One vector is turned by the same rotation once a step. Each row is the vector after some number of steps, and that number follows the row.
The counts run from 0 to 251.
[  6  13   5  -1  10   0   0 -16  11  -6  -9 -19  -1   6  -8  22  17  16
 -11 -12  -4  -3  -1   0 -11  29 -11  -8  -8   9  17  16   6  11 -12  -2
 -10  10   8  -9   3   2 -15  -2  -2  -1 -14   2  12  -2   0  -8  -4  -8
   9   0  -4  10  21   9  15   5  21   3  37 -12  -6 -12  -8  -4 -11   2
   2  21] : 42
[  1  -9  13 -15   8 -15   8 -15  12  -3  -5  12  28  -4   2 -13  -6   6
 -10  -3   9  20  19 -15   0  17  -8   0   4  -2 -14 -12  -5  -4 -20 -13
  -6   4  -2  11  -3   9  28  11 -10  -1 -10   7 -27  17  12   1   5   1
 -13  15 -13  -1  13 -18  -7   1 -13  -2  -9 -11   4  20   3  -6  -7   6
  -9  -1] : 87
[  0   7  18 -15  16  -4  15 -15   7  -1  -7   8   9   3   8  -2  -1  -4
 -12  -5 -13   2   4 -19 -12  21  15  23  12  11  -8 -15  15  -4   6  -8
 -11  -1  -7   0   5 -21  13   1 -16   5   3   8 -14   5   8 -11  -2 -20
   5  -6 -25  -1  15   4   0   4 -24  22 -10 -23   0  12   3  -2 -14  -5
  -5  -4] : 105
[  5   1   5 -21   5 -13  -1   6   7  -9 -19  -7   0 -16  -9  22  10   1
  -6  -4  -8  -8   3  -9  -8   4 -16   8  -5   0  -8  19  18   0   8 -13
   9  -9  -1  -8  -7   3  16  12 -16   4  -8   5 -24   0 -12  -4  11  -7
   1   5 -16   4  22  10  -1  22   6 -10  35  -3  -4   6  -4  -8  18  -1
 -10  12] : 225
[ -2   1   7  15  24   6  -2   1  -3   6 -14   9   2   8 -10  -2 -12  14
 -17  -7  15 -18  -2 -17  10  16  -8 -14  -7  21  18   8   6  -6 -13  -8
  11  11   0   4  -9   3 -15 -15  14 -17 -13   5   8   8  -8 -12  19  -1
   5   2  -2   2  13  20   2  -8   9 -13  16   5  10  11  -5  22  -6   3
 -13  12] : 59
[  1 -21  18  -8   0 -23   0  -5  20  -5   6 -22  17  -9   2  19   2   6
  -8  -4  -6  -4   8  14  -2   6   0 -12  -7  -3  17  14 -10  -3   5 -16
 -19 -10  13 -15   7   7  -4 -17 -11  11 -10   1 -19  11  16 -14  -4   8
  -2 -24  -8  20  -3   3   9   3   6  10  24  -8 -17  -6   9  -9   2   2
   1  11] : 185
[ -5 -12   0 -23   1 -16  -6  -3   3  -8   6  -8   8   5  15  -3  15  11
  13  -8   6   7   7  10  13   8 -26  -7  -3  -4  11   3 -16  12 -11  -9
 -32   9   6   6  14  19 -10  -5   6  -6 -20   0   7  18  17 -15  -7  13
 -12 -13   3  18 -11   2  -9   4  20 -15  15 -10  -5  -2   8  -1  -5  13
   5   7] : 189
[  4  -5  -6 -27  -2  -2 -14  -8   1 -17  12 -19  -7 -18   5  14  16 -20
  15   1   1  12  -2  13 -10   4 -25  -9  -1  -5 -11   2   0  -3   1   7
 -22 -24  11 -20   6  15  -2  -6   8   1  -6   6  -1   0   5 -25  -3  -5
  -1  -5  -6   8   2   6   2  21   3  -1  18 -10  -5  11  -4 -16  -7  13
  12  13] : 26
[ -6   5  -3   4   0  -8  18  -3 -16  -6   4  20   1   9  18 -18  -6   4
  -3  10   6   6  -5 -18  -3  20   2  26  11   3   5  -8   5  -3  16  -2
 -15   5 -22  15  15  -7  10  10 -10 -11  -4  -4  -4  10   3  -4   0   4
   1  -7  -7 -20   6   1  -7  13  -6  -4 -34 -28   3  21  14   5   7 -19
 -12 -10] : 110
[ -9  -4  -2   1 -20 -16   4  -4  -7   2  -1   7 -31 -12  10  -8 -12   5
   1  13   9   5 -12  -2  -2  -8   4  -9 -29  14  11   4 -15   8 -14 -14
  14   6   2 -16  12  -5   4  -3  -1 -10 -10  -3   8 -10   4   2   3  10
   6   6  16  16 -16 -25 -13   2 -12   5  -1  20  13   0   2   0  24  -9
 -10 -13] : 138
[ -3   0  -6  18  11   2  -1   5   2   7  -4  12  11   5  -4 -15  -9   4
  -6  14  23   5   5 -16   7  15  -9 -11   4  -7  -5   6  12 -13   7   3
   1  12 -13  21 -11  26  -3  -5  -4  -9 -11  -4 -12  23  -4  -1  20  17
  -7  17 -11 -12  20  12  -7  -2  23 -16  -5 -16   0  26  -2  -6  -7   6
  -9   8] : 70
[  5 -17  12   9  14  17  13 -17  21 -10   6 -14   4   6 -11  -6   0   9
 -17  -1  -1  -2  16   0  -7  -1  -5 -34  -5  11  23  -6 -12  -3   0  -5
 -13  -5  16 -14  -1   2 -22  -7   6  -6  -9 -12   7   2   2 -13  -5  13
   6 -16  13  10  -5   1  24 -14  12   6  17   8  -6   6   5   0   3  -1
   6   9] : 181
[-18   8 -14  11   9   9   8   5  -9  11  11 -18 -15  -5   6 -19 -14  -9
  -2  16  10  28  -3   0 -10   0   9   7   7   3  -2 -11  -8  15 -12  16
   7  -7  14   3  -8   0 -21  -5  16   9   7   7  32  -9   6  14 -13   5
  -1   5  17   6  -8  -2  -7  13   5   1   0 -20  17  -5  -4 -15 -18   1
  -1 -14] : 153
[  0   0  15  12  30  -3  -1  -9   6   4  -8 -16  15  -8 -11   3  -9  -6
 -14   2   7 -10  19  -9  -3  12  -1  -7  13   3  -2  -1  12 -14   4  -5
  13   2  10   0 -19  10  11 -16  -4  -4  -6   9 -14  11 -10  -5  21   1
   6   3 -21   2  15  22   9   5   0   3  16 -17  -3  14  -1   8 -24  17
 -13  14] : 64
[  3  -8 -11  -4   6   8   7  16  -1  10  -2 -13   2 -14  -8 -14  -8   1
  -2   0  16   4   3  -9  15  -7  -6 -15   9  -6  -2   5   5   0  18   5
  17   7  11  20  -9  13   0   2  -5   3   1   4 -19   8 -12  11  16  23
 -13  14  -3 -14  -2  -3 -13   5  12 -37  10  -9  21  14 -13 -14  11   9
  -9   1] : 73
[ -3  -3  -3  -6   6 -15 -18   7  -2  -4  -6   7  10  -4   6  -6  -4 -12
  14  13  23  -9   7 -14  10  -2  -5  -6   6  -8 -10  18  21 -18  11  -7
  -1   5 -13  19   0  26  11 -10  -5  -5 -13  10 -21  18   0  -8  19  13
  -4   9 -15  -4  11  22 -13   5  12 -11  11 -13  -1  19   7  -2  -4  15
  -8   6] : 68
[-14 -10   7  -3   5  -3 -10   0  -5   4   7  13  -3   3  15  -6  -6 -10
  -1  -3   3  22   1  12  -5   1  -9   8  -1  -3   0  -9 -16   3 -10   7
 -30 -10   5 -10  -6  15 -15 -21  17 -15  -5   9  23  14  15 -17 -13  -9
  -4 -16  -4  16 -13   7 -17  10  -3  -5 -15 -17   6  14   6  -5 -22   9
  -5  -5] : 7
[ -3 -22  -1  20  -4  -1   9  19  11   0  18  -7   9  -4   5  -4 -12   4
 -11  20  15   8  -1  10  -4  -1   5  -9   2  -5   8   6 -14  -3  13  10
 -14 -24   5  -9   4  10 -32 -15   0  20   4  -5 -14   3   6   4  -3  20
 -10  -9   7  -1  -2   4  15  17  22  -6   3 -20  -5   5   2 -19  11 -13
   2   5] : 174
[-14  -8   1 -10  13   2 -17  -4  -3  -4   5  -2   9 -10   7  -1  -3   3
  15  14   4   8   5  -9 -14  30  -9   2   2   4   3  -1  16 -15   2  -5
 -11  -6 -12  15  -8  14  15   1 -10  -9 -14   4  -4   6   1 -25   6   5
 -11   1 -13   0  15  31   0   4  -4   1   0  -3 -24  14  15   4 -10  11
  -1  25] : 209
[ -7 -21  -2 -16   0 -15  -6  -5  -4  -9  14 -20  11  -1  11  -3  10  12
  17  -3  10  11   5   8  11  16 -17  -7   0  -3  19   7 -22  10  -1  -9
 -25   8   5  11  10  23  -2   1  -2  -5 -18   2   3  11  18  -9  -5  24
 -13 -12   7   6 -15   3  -9   6  14 -15  10  -7  -5  -4  14  -3   2  10
  -3  12] : 190
[-12  -5   1  16 -12 -12  11 -13  -5   0  -2   8 -27  -8   5 -11 -16   7
  -8  13   6  12  -8  -5 -11  -3   6 -13 -32  14  12   2 -13   5 -15 -12
  13   6   4 -16   1  -8   8   0  -1 -12 -10  -4  16 -10   6   2   2   9
  10   4  15  15  -6 -25  -2  -6 -13  15  -5  19   4   1   8   4  19 -10
 -12 -10] : 139
[  1  -9  -4 -31   1 -21   7   0   8  -4 -13  -7  20 -12  -3   3   6  -1
 -13 -21   0  11  15 -11  11   5  -6  10   2  -8 -15   7   1  -4  -6 -20
  -2   2   8   9   1   6  27  12 -15   3  -9  11 -31  11   2   3   8   4
  -8   7 -11   8  10 -25 -20   6  -4 -11  14 -14  11  14  -9  -9   7  11
  -9  -5] : 85
[  1   0  14  -7  11 -23  -4  -5  11  -4 -13  16  10   3 -11  12  -2  13
 -11   6   4   3   6 -16  -8  17 -28   8  -8  -1 -13   4   4  -5 -16 -10
   3  -7 -17  -9 -10  12  15   6  -8  -1 -18   3 -21  16  -6  -1  13 -13
  -6  17 -19   8  32  10   5  19   7  -6  17  -8 -10  13  -3  -1  11  -6
 -13  19] : 227
[ -3  -5   1 -33  -2   1  14  12   9  11 -15  16   4  -1  11 -10   0   9
  -4 -21   1   6 -14 -21   3   9  19  11  -5  10   6  -3  18   7   4  -7
  -2   6  -5  16  15 -15  -5   6  -8   9   8  12 -21  -4   9   3   4  -4
 -10  10   8  -3  -7 -16 -20  -6  -7 -15   3   4  26  -1 -18 -14  16 -13
   0  -7] : 96
[  1  -2  -6 -25   1   4   8  -9   2  -9   2 -11  14  -8   4 -19   7   3
  10  -3   7  17   8 -23  -8   9  11   5   6  -8   0  -4  15   4  11  -2
  -7  14  -6  30  10   6  21  22 -23   7   4   5 -15   0   9  13   1  23
  -6  22   6 -16  -1 -12 -14 -10  -4  -5  -4  -8  12   1   1 -21   7   2
   1  -4] : 91
[  1   1  20 -12  14 -17 -13 -15  -6 -16  -6  10  14   3   2 -10  -6  -5
   3   2   8  -5  14 -19  -9  -1  10  19  -6 -10   3   5  20  -3   6 -13
  -8  16 -18  15   5  21  24  -6 -17 -15  -3  15  -7  14  11   7  -1   5
  14   9  -9   1   1  16 -19  -6  -9   8  -4 -16  12  -2  18  -5   1   1
 -17  -7] : 249
[  4  -4 -11   4 -10   3 -15 -11   2 -14  16   1  -5  -3   8   2   2   4
   7  19  12  20  -5   6 -17  27 -22 -14 -11  -1   6   9  -4  -3  -5  12
 -28 -17  -7 -10   7  26 -15  -3   2  -5 -10  -7   3   9   7 -17  -4   6
  -6   6  -1  -9  18   8  15  10  15   1  -8 -11 -16  11   3 -16   0  -5
  11  24] : 29
[-20   0 -12   2   7   8   4  12  -8   5  10 -25 -20 -13   8 -16 -15 -18
   2  17   9  17  -6   4  -7  -9  14   9   3   8  -5  -8  -4  15  -4  11
  12 -13  13  -3  -1  -5 -17  -8  13  14  13  13  26 -17   8   8 -11   8
  -1   4  20   8 -19   3 -15  15   1   3   8 -10  20  -9  -5 -18 -12   1
   4 -16] : 154
[-11  11  -4  -4  -3  -9   8 -14  -5  -2  -5 -32 -26 -21   0   5   2 -13
  -4   1  -9   8   6   4 -18 -11  11   6 -14   6   1  10   5   8  -2 -15
  12  10  19 -13   3  -9  12   1  -7  -2  -4   7  21 -12   1   6 -13   2
  21  -6   5  24  -8 -15 -11   2  -8  23  20  -6   0 -11   3  -9   0   5
  -3 -19] : 143
[  9  -1  23   6  12  -2   4  -4  14   3 -15  29   0  13 -10 -10  -7  24
 -15   2   7  -4  -5 -24  -7   9   3  -6 -21   7  15   2  14   5  -7  -9
   3  15 -19   5   0   4 -10  -5 -12  -4  -6   0  -7   4  -2  14   8   2
   2  24   2  -1  16   8  -3  -9   5  -7   7  14  16  -5  -7  -2  19 -19
 -13  10] : 239
[  4   6  11  -2  30  -4  -7  -8  12   8  -8 -10  10  -4  -4   7  -7  -9
  -6   1   9 -12  17  -8   3   8  -5 -10  10  -1 -14  -8  19 -11   2  -4
   7   4   8   4 -18  10   1 -19   0  -2  -8   9 -13  13  -6 -10  14  -8
   0   9 -26  10  17  24   2   6   3  -3  23 -16   0  14  -4   4 -27  20
  -7  11] : 65
[ 13  -6   7  -9   8  14  -1 -11  14   0   6 -11  -8 -10  -1   5   0  14
  -2  -3  14   7 -18   3  -6  20 -16 -23  -9  18  12 -13  -9  16 -22   9
  -1 -15  16 -24  -1  -4 -24  -8  12   3   1   4  -4  -6  -5  -7   5  -2
  -8  13   6   0   2   0  19  12  -3  -6  14  16   7   0 -18  -8   4  -1
   8  25] : 36
[-13  -1 -10   5   7  13   1  13   0  -1  -9   9 -16   2   5  -9 -11 -13
 -11   9   5   1  -9  -9 -14 -15  13  -6 -12  11   2   2  13  -8  -9   3
  -1 -13  -1  -6   6 -11 -35 -11  23  -3   0   5  28 -14   8 -15  -7  -5
  13 -11  26  14   3  13  -3  -4  20  11  17   6   6   2  -8  -3  -1  -4
   6 -12] : 159
[  3  14  -9   4 -18 -14   7 -10  -8  -1  15 -15 -34 -14  10  -9   3  -7
  11  27  -1  17  -4   7 -13  -8   4  -5 -11 -10  -1   6   4  13  27   2
   2  11 -12  -2  17   0   1  -2 -25   1  -4 -12   2   3   0  10  -4  18
  10   4  -1   1  -8 -11 -10   9   0   3  -6 -12   2   2   7 -24  14  -9
  -5  -9] : 132
[ -6 -13   8 -13   3  -1  18   1   1  -1 -13  25   9   0   5 -14 -12  21
 -14 -16   8   4 -16 -28   1  18  17  11 -10  19  14  -6   7  -4  -5 -15
  -2   4  -5  10   9 -17  15  10  -8  -5  -2   6 -20  -5   9  -3   5  -1
  -3   2   9 -11  -1 -16  -5 -11 -17  -3 -11  10  13   5  -3   7  23 -17
  -7  -1] : 98
[  1   3  -3 -20  15 -14 -18   5   4   1  -7  -3   7  -8   4  -1   0 -18
  11   4  13  -8   9 -12  12  -4 -11  -5   8 -11 -16   9  24  -9   5  -5
   1   4  -6  17  -3  22   6 -14   2  -2 -11  11 -16  16   0 -12  19   6
  -1   9 -14   5   7  22 -17   6  10 -10  23 -13   5  15  -3  -5 -12  20
  -6   4] : 67
[  3   1  -1 -28   5 -12  16   2  10   0 -22  -9  14  -5 -12   8   9  -3
 -22 -25  -7  11  15 -12  10   4  -7   0   3  -1 -14   7   4  -4  -2 -14
  -5  11  12   7  -2   4  15  15 -10  -1  -7   4 -21  12   1   4   3  -5
  -5   7 -11   3  16 -25 -18   1  10 -16  22 -16  10  17 -20 -11   3  13
  -6 -10] : 84
[  1  10   3  -8  19  -6 -15 -14   1  -4   3  -5   7   9  11  -2   5  12
  13  -1  24   3  -3  -2   9  29 -28   1   7  11   9  -5  -5  16 -29   4
  -9   8  -1   5   1  15  -7 -11  13  -4 -14  15  14  12   9  -2   8  -1
 -11  12  -2   0   2  19  -2  15   6  -9  14  -8  10  -6  -2   5 -23  11
  -1  18] : 48
[  5   7   4 -17  24  -4 -12  -4   7   3 -12  -2   9  -5   1   1  -2 -17
  -1   1   8  -8  14 -10   9  -2 -13  -5   8  -5 -16  -3  24 -10   4  -5
   3   6   2   8  -8  16   1 -20   3   1  -9  16 -10  17  -6 -12  17  -3
  -2   7 -26  11  12  25 -12   6   7  -7  24 -16   6  20  -8  -2 -21  21
  -2   7] : 66
[  4  19   0  10  -1  -7  30  -8  -3   7 -11   6 -24   2  -7   6   2   0
 -25   2 -20  -4   4   0  -3   2  -8   4  -3   5  -5  -1  -2   1  14  -9
   1   8  -1 -21   2 -20  -1  -1 -10 -11  -5 -16   4  11 -13  -7   3 -15
  15 -17 -20   8  11 -13   3  17  -4   1  -5 -23   2  23  -4   5   5 -10
 -13 -17] : 123
[ -5  -6   1 -17  14  20   0  15   0  10  -8  11 -12 -11  -7  -3  -5  12
   1   6  10   5 -13 -12   4  13 -25 -11  -3  14  -5 -16   8   4  -4   7
  12 -11  -4   2 -17  -6 -12   3   9  -2  -4  -2  -4  -1 -16 -17  15  -5
 -24  17  -1  -5   9  14   0  15   1 -30   9  15  10  19 -18   3  10  -2
   2  26] : 217
[  0   1  -9   6  12  13   1  -2   9 -16  11  -3   1  10   5 -15   0 -14
   0  22  10  13  17   1  -6  -6 -12  -9  10  -8  -6  -8   2  -7  -2   8
 -25 -15  -5  -1   7  15 -27  -5  16   5  -6  -4  15   8  14 -11 -15  12
   6  -9  15   8   5  18  15   8  24   8   5 -23  -5  13   4 -14 -12   3
   9  -4] : 170
[  0  20   8 -24  11  -7  12  -8   4  -1  -9  16   3   7  18  -5   4 -10
  -4  -6 -13   5   3 -16  -6  14   7  23  11   5 -10 -20  19  -2   8  -4
 -16   9 -14   5   9 -17   3  -3  -6  -1   3   7  -5  11  10 -16  -4 -26
   4  -9 -21   3  13   8  -8   2 -16  14  -9 -25   6  14  -3   0 -16  -6
   1 -11] : 106
[  6  10  11 -13  15 -10  -1  -7   8  -4 -14  18   4  10 -10   4   9  13
  -6   6   3   7   9 -14  -1  14 -38   4  -2  -1 -14  -1   2   5 -21  -7
  -4   2 -19  -2  -8  14   8  10  -4  -6 -19   0  -9  18  -7  -3   8 -11
 -10  21 -15   6  26   7   1  17   6 -11  12  -5   0  15  -3   0   3   0
 -13  13] : 228
